One turn moves each row of this set onto another row. After a few examples, where does it send each row asked below?
z_977: [-26.0  -4.5 -13.2  10.3   5.9  11.2   2.8  14.6   1.8  33.1   6.6  13.2
  -8.8  18.5  -0.1   1.9 -19.8  -7.4   0.5  -4.2 -18.0 -10.4  21.3  25.7
   9.1   1.1  -5.0   1.3  -3.6   3.3 -24.2  10.4 -10.7 -10.1]
z_689: [-22.0  -6.6 -16.4   0.0  -5.5   3.2  19.8  16.6  -5.5   9.7   5.7  10.8
 -11.8  17.2   8.4 -33.3  -5.9  -6.5 -10.9 -11.9   4.9   5.3  -5.5  17.4
   6.2  -0.2  -9.8  19.1  26.5  -8.9  20.9  -6.8 -10.0 -14.8]
z_821: [ 11.2  -5.8 -10.9  -2.2 -27.3  20.7 -10.2   2.0  -5.0  14.4   8.2   2.2
 -18.4 -19.5  -5.6   0.1  11.6   7.4  -9.5  15.9  -7.8   3.7  14.5  -0.5
  12.6  25.6  10.8  10.3  -1.6  -4.9  -6.1  -0.8 -20.2 -30.9]
z_108: [ 19.6   2.7  -0.6  48.7 -11.0  26.7   4.9   4.9   1.1   8.3   3.7  10.4
   6.7 -23.6   0.7 -10.8  -5.8   1.2  10.2   6.5  -9.3 -13.0 -17.8  -5.1
   4.2   7.5  -3.7   7.9  29.8  -1.6  -9.3  10.1 -11.6 -12.8]
z_970: [-22.2   4.3   2.2   7.0  -5.1   0.2  -0.3  -2.8   9.1  15.6  11.9  -1.1
   5.5 -12.1   0.1   1.4 -36.0  -0.8  22.5   4.9   5.5   0.5  -1.2  27.2
  12.7   1.4   1.2  -1.6   8.0 -19.6 -11.2 -14.1   4.6   3.3]
z_943: [  5.4  -9.0  -2.5 -16.2 -13.8   7.3   3.0   6.9   2.4  -9.8   3.8  30.2
   9.2  10.1   9.5 -12.2  17.9 -38.0  -8.3  -9.3 -18.7 -13.5   2.3 -14.2
  15.1  15.3   7.6  26.0  13.1   1.1  -6.6   0.1  -9.3  -0.3]
z_938: [ -3.6   6.5   7.0  -3.2 -16.5   1.3   3.8  31.4  -1.0  35.1  16.5  10.3
  -3.5  20.5  -7.3 -19.9  -3.1  11.1  15.6   4.4 -23.2   7.0  -6.7  11.0
  29.8  -6.2   4.7  18.2  -0.5   5.5  -1.0   8.1   1.4  -7.4]
z_688: [  9.3  -0.4 -13.9  21.3 -24.4  20.9   8.6   5.8   8.4  13.2 -14.3   9.6
  10.8  -3.4  -9.6 -15.9 -15.7  -5.2   7.6 -14.5  -9.6   6.1  15.0  10.4
   4.1  28.1 -15.1   5.3  -4.2  13.2 -31.1  13.4 -15.9  -2.3]
z_739: [  6.5  19.6 -16.8  36.1  -5.9  -8.2  -7.2  -8.5  10.5   9.6   5.1   2.8
  -5.8  -5.2  -1.4  -7.9  -8.9 -19.2   8.6  10.4   4.7  -0.3  -5.5  18.7
  25.4   9.8  -8.6   4.1 -14.5 -18.0  -0.7  18.5   3.8  15.4]
z_593: [  4.0 -16.2 -14.6   2.3  -4.2  24.3  15.4  15.5  -5.8   5.0   3.6  23.3
  10.3  33.0  17.9  10.5   1.8 -34.5  -8.7   7.2   4.6  -6.1   5.3  13.8
  -9.5  -0.1   0.6  -0.5  12.5   7.5   0.3  -0.4  -6.3  -8.2]
z_58: [ -2.7  -0.6 -10.5   3.7  -7.6  14.0   5.5  -3.3  -0.8  14.2  -4.5  22.1
   6.6  -8.1 -22.4 -14.8   4.8 -26.5  11.7  -4.3  -2.3 -28.9  -7.3 -20.6
   9.0 -11.0  19.8  -8.7 -15.0  -1.8   3.0 -14.6   1.6   5.6]
z_506: [  8.1 -13.0  -2.0   5.9   7.4 -15.3  -9.0   3.9 -14.2   3.1  18.2   2.5
 -14.4  -3.4   3.0 -19.8   7.9  -2.4  -8.2   5.6  10.1  14.2   5.2   1.6
  24.2  23.0   1.4  -6.6   1.9   4.5   3.5  -6.8   6.6   8.4]
z_271: [  5.2   7.0 -12.2   9.4   8.9  13.0  16.0 -11.6   8.7  20.9  -0.1   2.7
  -1.3 -29.2  -3.9 -13.2 -11.5  -5.8 -13.5   8.1   8.9  22.4  -3.7  10.7
   9.4   8.9   6.5   9.2  19.7 -14.8  -8.5  -5.9 -16.3 -26.8]
z_179: [ -7.3   6.5  -7.6  35.5 -26.9  23.1   5.5  10.2  -1.2  12.1   2.9  22.5
  -0.1   6.3   2.6  -2.1  -2.0 -12.4   2.4 -11.5   2.2 -20.9  -4.3  32.3
 -10.0 -12.2 -10.0  23.6  19.3  -8.0  21.5  12.2  -4.7 -10.7]
z_562: [ -3.6   2.9 -21.0 -14.7  -3.2  -4.4  15.5  -4.0   7.7  16.0  -9.0   7.7
  11.6  11.2  32.8  -5.3 -14.9 -21.2  10.0  14.4  -8.4  15.6 -12.7   0.9
  11.8   1.0   2.3   1.7  22.3 -11.1  12.6   8.7 -24.6 -12.5]
z_540: [ -1.4  -2.7   9.8  29.5  -6.2  29.7  13.5   3.3  12.1  14.4   1.8  19.4
  -9.8   8.3   3.5  -8.5   5.4   3.0 -23.6   0.0  13.0   8.0 -10.3  16.8
 -11.2  28.5  -2.8   9.6   2.5 -17.9   0.0   0.4  -0.8 -14.4]
z_316: [  1.7 -11.6  -7.7  -1.7 -14.4   2.4   4.3   1.3  -1.8  15.4 -10.1  12.8
  28.5  -1.4   5.6  10.9 -10.8 -24.6  19.1 -23.7  -5.8   5.1 -26.5  -5.1
   4.0  12.4  -8.3   6.3 -13.3   0.7 -17.9   2.3 -24.4 -18.5]
z_930: [ -1.2  -6.1  -7.7  -3.6  -6.0  -2.7  -8.1 -19.0 -12.5  11.1   6.7   8.6
 -10.7  -2.0   0.2  -2.6   4.8  13.2  23.6   6.2  -1.2  -7.6 -16.9  12.1
  18.0   0.7   5.2  -6.9  11.5  17.0  -6.1   1.9  15.5  19.8]
z_903: [ 25.3  -7.3  -2.0 -27.6  -6.4  -6.2   0.5   0.1   4.9  15.9   6.7   9.4
   0.2 -19.1  -2.8   3.1  -0.6 -16.8  13.8  -8.3  -4.9  -3.5 -22.1   8.6
   0.0   4.8 -18.7   3.0  23.2  -0.1 -26.3   6.7   3.1   0.2]
z_91: [ 20.4 -24.9   3.6   5.5   3.5  20.4  23.4   7.4   2.2  13.3  -7.2  23.5
 -10.9  -3.4  11.3  -1.9 -19.7 -27.1  -9.9  19.8   8.4  -3.2 -12.4  -5.2
   6.8  16.4  18.7  11.2   4.2   1.0  -8.7  11.3 -26.5 -13.9]
z_278: [-13.8   4.5   8.3   9.1 -18.2  -4.2  -0.6   2.3  -8.4  17.4  27.4  19.3
  -8.2 -18.2 -18.6 -14.2  28.4 -21.3  -8.1 -19.9   7.8 -20.4   4.8  -3.0
   8.4  -6.8   5.0   0.1   6.4  -2.1   9.0  -3.2  -6.9  -1.3]
z_815: [-13.6 -16.1  -5.9  22.4 -32.9  27.3  19.3   5.4   3.9  -6.2   0.3  16.2
   8.1  -5.7  17.2  -5.2  -0.8 -23.6  16.5  11.5  -7.7 -10.9 -11.4 -10.9
  -5.3  -2.8  18.7  -5.3  18.6  11.0  11.4  17.7 -13.3   0.1]
z_345: [ 15.7  -5.6   2.8   9.2 -17.6   8.5   1.0  -3.3  32.2   5.3 -10.6  20.9
 -31.7 -14.2   0.8  -6.5  -3.7  -5.4  19.7  -8.5 -26.2  -4.7   0.1 -13.2
  14.6  19.5  10.9  14.5  -2.0  -6.9  13.2  25.4 -11.2  -9.6]
z_507: [ -3.9  -9.9  -3.6  24.2  -7.7 -13.7   9.9   1.6  11.3   8.6  -1.2   7.1
  17.8  -6.5   6.9  -4.6 -13.3  -9.3  32.4 -15.5   0.7 -30.1  -8.5   9.8
  -9.6 -12.3  -0.7  14.4  -7.0   4.5   4.8 -15.5 -10.6  -1.2]
z_802: [ -3.1  -2.7  -1.1 -37.6 -42.1   3.7   3.0   3.7   5.5  15.1   4.2   9.5
 -11.7 -21.7   2.6   5.3  -0.7 -25.1   4.8 -13.1  -4.8  -3.5  -2.9   2.2
  -2.3   6.3  11.3   6.8   3.2  -0.6  23.9  13.0 -11.4  -2.2]
z_53: [-15.2  10.2 -13.3  11.0 -18.2   1.3  -3.5  -2.3   3.8   8.4  12.4  11.4
  -6.1 -11.8   2.8 -10.4   2.0   0.0  12.4   7.7   0.4  -5.3 -31.6  13.2
  14.1   3.9   5.9   1.4  38.2  -4.1  10.0   4.9 -42.1  -6.1]
z_123: [  6.0 -11.0  15.2  14.7 -12.0  15.0 -10.9  35.1  -0.9   3.9   0.9  11.7
 -14.5  29.1   8.1   3.4   0.5  -5.3  -2.7   0.8 -20.3   2.0  -4.8  -9.6
  28.9  13.2   7.0   8.0 -10.9  -3.8   9.3   7.3   6.2  -3.1]
z_470: [  0.9   5.1  11.1  11.8 -13.0 -12.0  13.6  15.9 -12.8  30.9  20.8  -1.0
  13.5  11.9   6.7 -17.5   1.2 -19.3  10.5   1.1 -16.5 -10.1   1.6  -9.2
  -9.2 -21.2 -13.2  -0.7  -8.8  -8.2   4.3   6.1   0.1  -3.1]
z_247: [ 16.8  -2.1  -5.7 -17.1 -13.1  25.1   1.3  15.7  -3.6  18.1   0.3  12.4
 -10.1 -25.8  -3.4   2.6  -9.8 -19.0   2.4  -5.0   0.2  -0.4 -15.7   7.3
  -5.5   6.8 -11.6   2.0 -38.1   3.7  11.4   3.7 -16.0  -3.7]
z_545: [ 10.9 -10.8  18.8  21.7 -17.6  -5.1 -18.7   3.7  -2.3   2.8   8.7  23.1
  -7.8 -24.6  19.9 -11.7   9.8  -2.3  10.5 -11.5  -9.4   6.0 -18.6  -8.5
 -15.4  -1.7  -7.7   6.1  15.9  -1.1   7.1   9.4  -0.5   5.6]
z_465: [-16.1  -8.0 -11.4  26.9 -23.5  13.7   5.1   4.7   8.8   9.8   4.2  11.0
 -44.6   2.8   4.6   5.2   4.3 -30.0   0.8  -7.1   4.7  -6.7  14.2  12.6
  21.1   2.3  -7.0   6.7   5.9  -4.2  15.9   8.6  15.2  -5.9]
z_945: [  1.3 -13.0 -22.4  -8.1  -8.4  19.4 -11.2  14.6 -10.3   7.7 -13.6  -0.8
 -14.4   1.1   1.0   9.9 -17.6  -7.0   2.7   0.4  -8.1  11.7   5.0  11.9
  23.2 -22.6   1.4  13.8 -20.0  -3.7  -1.3  10.0  -5.0 -22.6]
z_914: [  9.1  10.9 -16.6   6.8 -13.0  25.3   4.4   0.1  22.8   0.1  -5.0  11.4
   4.8   5.1 -25.2  -0.1  20.0  -7.6  17.0 -14.0 -22.8 -10.9  13.9   1.2
 -10.2   2.9  15.2  18.0  -0.5  -2.1 -12.4  -1.1  -1.3  -7.3]
z_684: [  0.5   9.0   8.2   6.0  -7.9 -20.1  -3.1  12.6   3.9  31.9   7.1  -4.5
 -16.1   5.1   3.7  -6.5 -15.3 -29.4   0.9   8.6  -7.3  12.5  -8.3  -3.8
  11.4   3.1  21.6   8.5   8.0 -16.6  26.9  -8.1 -19.4   5.6]
z_19: [  5.1  -1.7  -2.6   8.3  -5.3  14.9  11.3  -4.7  33.9  15.1   9.4  15.8
 -12.4   3.4  -8.6 -26.7   5.0 -19.6  11.6 -15.4 -19.6  12.2  -2.1  18.9
  16.8  17.6 -21.0  10.3 -21.2  -3.5   7.0  25.1   1.2  -3.1]

z_970 turns into z_507
z_914 turns into z_945
z_53 turns into z_815
Now find these:
z_802 turns into z_345
z_247 turns into z_19
z_943 turns into z_821
z_593 turns into z_271

